One hidden turn or mirror swaps the rows below in pairs. Which row is each named row swapped with?
The rows were stretched afterwards, more along some directions than others.
q951: [ -7  36  -9 -15  10 -12  -9   2   4 -26 -10  21  -6  -5   5  -9  10 -24
 -30]
q673: [-12  22  -9 -23   0 -15   0  18   3 -42 -16  12  11  -7  14   5  10 -30
  -9]
q422: [-10  27   6 -36  -2 -12  12   0 -22 -28   8  -9  12   4  -7   6  22 -30
   5]
q48: [-13  19   3  -5   0 -19 -10 -28  -2 -20  12  -5 -23  10 -12 -16  -2  -2
   7]
q127: [ -3  32   8 -40   1 -19  13 -14 -43  -3  31 -24  -7  13 -32  -7   9 -10
  -1]
q746: [-13  20   1  -8   3 -18 -12 -25  -4 -17   9  -1 -18   2 -14  -9   1  -6
  13]
q942: [  3  11   7 -26  -7 -18 -16 -25 -14   6  43 -22 -45  22 -25 -26  -6  13
 -32]
q122: [  4   7  -6   1   4  -2 -16   5   6   0  -7 -13  10  -9 -12 -34   6  27
  -3]
q278: [-21  25 -11 -17   8 -21 -18  10 -19  27   6  -7  -8  16   3 -16  -3  -8
 -19]
q943: [  5  21 -13  17  15  -7 -18   6  -1  11   0 -17  -2 -11 -20 -37  -2  22
 -15]
q337: [ -2  44   1  -5   7 -11   0 -16 -43  21  37 -39 -14  14 -41 -18   3  14
  -5]
q353: [ 25  22  10 -42  24  -6 -12   9 -29  21  13  -9  -4  -7 -24 -26   4   6
 -34]
q178: [ 16  16   1 -38  36  -5  -6  -9 -36  14  16 -25   8  10 -38 -33 -13  17
 -38]
q879: [  0  49 -13   4  -4  -4  -9 -11  11  -5  25  -3 -28   4  -9 -28  15  13
 -20]
q940: [ -2  20 -22  15  13  -6 -21  12   3   6  -2 -14   0  -6 -11 -38  -1  26
  -6]
q930: [ 21  18   9 -38  24  -3  -6  -2 -34  20  14 -15  10  -3 -29 -32  -5   8
 -35]
q896: [  1  23 -20  17  26  -6 -14   3  -4   8   2 -26   1   2 -30 -36  -6  29
 -17]
q559: [-18  15   4  -7   0 -18 -16 -20  -6 -12   7  -3 -25   4 -11  -6   6 -13
   6]
q888: [  6  10  -5 -27  18  -5   7 -29 -39   4  18  -7  -2  23 -38 -36 -24  33
 -34]
q14: [-24  10   8 -22   1 -27 -30 -20  -5  -9   6 -11 -15   8 -12  -4   4 -23
  -3]
q882: [ -9  36  -5 -16  12 -18 -14  -8   1 -16   1  11 -22   7 -10 -18   4 -16
 -40]
q630: [ 14   5   3 -17  20 -12  12 -43 -14 -15  17  -7  -6  17 -33 -30 -16  20
 -23]
q128: [ 22  53  -7 -15  12   0  -7   5   8   1  22  -1 -24 -13 -11 -35  21   8
 -13]
q788: [-14  19  -6 -31   8 -26 -17 -24 -28  16  15 -20  -8  29  -9 -39   3  -3
 -15]
q103: [-22   9   4 -24  -9 -39 -27  -6 -13 -17  14 -37 -18  17 -12  -2  10 -37
 -18]
q316: [ -8  25  16 -36  -8 -18  15 -13 -28 -11  20 -15   5  14 -25  -1  11 -22
   0]
q944: [ -7  25  -7 -26   2 -16   4  17   1 -40 -11   8  11  -8   9   6  12 -35
 -10]
q200: [ -1   7   1 -20 -14 -10 -19 -21 -17  20  31 -17 -31  18 -29 -37  -4  29
 -19]
q563: [ -9  27  -6 -28   2 -14   6  19  -2 -39 -10   5  16  -6   6   9  16 -30
  -2]
q897: [  0   9  -4  -4  -7 -13 -22  -2  -4   7  13 -14  -5  -2 -19 -35  10  15
  -6]
q935: [ -7  25  11 -41  -3 -16  15 -11 -27 -19  16 -10  13   7 -20   5  13 -26
   7]
q169: [-25  14   7 -20  -2 -29 -33 -17  -6  -5   8 -14 -17   7  -9  -4   5 -29
  -7]
q348: [  5  16 -17   8  10  -7 -21   7   7  -2  -6 -12   1  -6 -10 -36   7  25
 -13]
q323: [ 26  43   5 -29  20   2 -12  12 -14  16  15  12  -9 -23 -15 -32  16   4
 -20]
q59: [ 26  24  15 -36  21   4  -8  15 -23  23   8  -5   1 -18 -22 -26   6  12
 -21]
q40: [ 10  29 -22  -8  17 -23   4  36 -18   1   2  -4 -33   1   3 -24  -4  -2
 -11]
q399: [  4  42  -6   3  23 -22  -9 -16 -13   9  28 -42 -16   8 -41 -32   5   5
  -8]
q768: [ 20  21   8 -41  28  -6  -7   5 -30  23  15 -10   4  -4 -26 -30  -3   3
 -30]
q613: [ -7  22  -5  -4   8 -18  -4 -38  -3 -17  13  -2 -23   8 -21 -26  -1   8
   2]
q662: [ -3   4 -24 -16  22 -33 -10  13  16 -38  -7  -6 -10  11  17 -16  -7 -16
 -14]
q187: [-21  13  -3 -22  -7 -39 -22  -8  -8 -27  16 -40 -18  25 -16 -11   8 -26
 -26]
q991: [-23  34 -14 -21   9 -19 -20  14 -29  24  10  -6 -11  16  -1 -10   0  -7
 -16]
q607: [  0   6 -26 -15  20 -28 -10  27   6 -27  -7  -9 -15   7  26 -15 -12  -9
 -14]
q192: [-25  13  11 -24  -3 -33 -31 -13  -6  -7   7 -17 -14   6  -9  -1   7 -37
  -8]

q337 is swapped with q630
q103 is swapped with q951
q788 is swapped with q40
q563 is swapped with q14

One hidden turn or mirror swaps the rows below in pairs. Which row is each named row swapped with?
The rows were stretched afterwards, more along some directions than others.
q355: [ 14  33  34  25 -18 -16 -13  27   1  18  10   1   8  15   1  -4 -19]
q308: [  8  23   6 -22 -14 -27   3   9   3  32  -9   4  30  32  -6 -29 -12]
q676: [  6   8   5  11  -3 -29  28  11   8  44  21 -16  37  24 -45 -23 -11]
q118: [-15  -2  12 -10  17 -18   3  -1   2   6  18 -17  16 -16 -26  25   9]
q878: [ 14  32  44   4   1  -7 -34  24  17   2 -29  10  13  50 -12  -3 -15]
q215: [  9  18  16  -7   4 -36 -10  36  11  23  30 -25  66 -32 -38 -15  21]
q597: [  9  20  -3  11 -29  10  22   2   5   6 -16   0  27  51 -12  -1 -22]
q615: [ -9  -3   4  -6 -13 -43 -13  -6 -22  14  16 -26  23  -5 -17 -28 -11]
q364: [  2  -7 -14   3  21 -48 -20  10  -6  25  30 -33  39 -20 -13  -2  27]
q454: [ 11  18  -7  -5 -30 -34   3  15 -16  56  25 -37  50  15 -25 -10  -2]
q827: [ 32  -9   0 -15 -19 -45 -23  43  -8  29  28 -16  36  -5 -17  -9   0]
q284: [  5   6  10  26  -5   0 -22  14   6 -15 -11 -17   8  -8  -2  26   1]
q179: [ -2  24  -9  17   9 -43 -12 -17  -8   7  -1 -19  26  10  24  -6  10]
q414: [  2  27   7  36  -3 -19   0  10 -20 -20 -17 -22   7 -10  14  30 -17]
q616: [ 16   9  51 -23 -19 -49  -3  11   2  36 -22  -2  53  -1 -13 -12  -1]
q11: [ 27  14  28  -4  -1   3 -29  34  22   3 -20   2  27  21 -29  -8 -10]
q932: [  8 -10   9  -8 -22 -31 -27  24  28  20 -14  20  32  15 -12 -14  11]
q829: [  1   8  -2  13  -8  -1  28  20   3  19  13 -12  26  36 -45   0 -15]
q584: [-17  15  -4  20  -4  15  25 -19   9  -5 -11 -12  10  11 -12  13 -10]
q418: [ 30  36  23  26  -2 -28   2 -12  -7 -25 -24 -25  16 -12  11  11 -26]
q780: [  3  -5   6 -26 -33 -51 -25 -18  -2  51  20 -11  26   1  -3  -2  18]
q294: [-21  -4   8   0  35 -26 -19  30  12 -40  -2 -16  24 -15 -35   4  24]
q883: [  8  23  -5  10  -8 -37 -13  23  -5  29 -20 -19  28 -25 -21 -25   3]
q351: [-20   3  11  -9 -11  -9   8  31  13  57  39   1  25  20 -42  -2  15]
q969: [  6  36  14   8 -25 -41 -11  11   1   5  13 -13  53   4  13   0  14]
q446: [  7  18  20 -12   0 -28  14  55   4  27  18 -25  45 -20 -59 -33   2]
q363: [  3  15  23   8  -7 -44 -29  29  19  18  -3   5  23  40 -11  -5  18]
q913: [  4  22 -10  33 -19  13  -8  -5   3   9 -25  -6  28  45  19   2 -29]
q610: [ -6   9   1  23 -10 -16  16 -10 -28  -1  -6 -40  33  15   2  15 -29]
q750: [-15   6  35 -16  17 -36  11  -8   3  13 -19  -6  45  11 -17  -3   3]
q862: [-12   1  -1 -13   5 -28   0  17  11   9   1 -18  34  -4 -30  25  34]
q109: [ 10  20  17  20 -41   4  -2 -15   0  28   6   1  18  26  19  21 -33]
q35: [ -4 -19  -5  22   3 -52  16  39 -19  -9  11 -30  50 -23 -28  22  18]
q794: [  6  15  36 -24 -36 -46 -22  26   2  19  21  -7  30  22   0  -1  17]
q89: [-28  -8  -2 -17  -4 -38 -36  40 -16  41  -3 -25  39   0 -38 -22  19]
q129: [ -5 -20  -1 -11 -19 -52  33  42  -1  22  13 -12  60 -23 -48   0  32]
q823: [ 12 -10 -19  13 -41 -16  35   0  -1  50   1  -6  46  16 -22 -17 -27]
q733: [  2  -8 -19  18   7   2  -6  10  23 -15  19  -5  26   5 -22  -3  -1]
q644: [ 17  40  32 -14   8 -45 -50  26  22 -10  -5  -1  22   3 -13 -30  18]
q314: [ -8  12  -5  22   0   7   2  37  22   0   4   5  21 -12 -34   5   3]

q615 is swapped with q89
q862 is swapped with q418
q780 is swapped with q883
q118 is swapped with q414

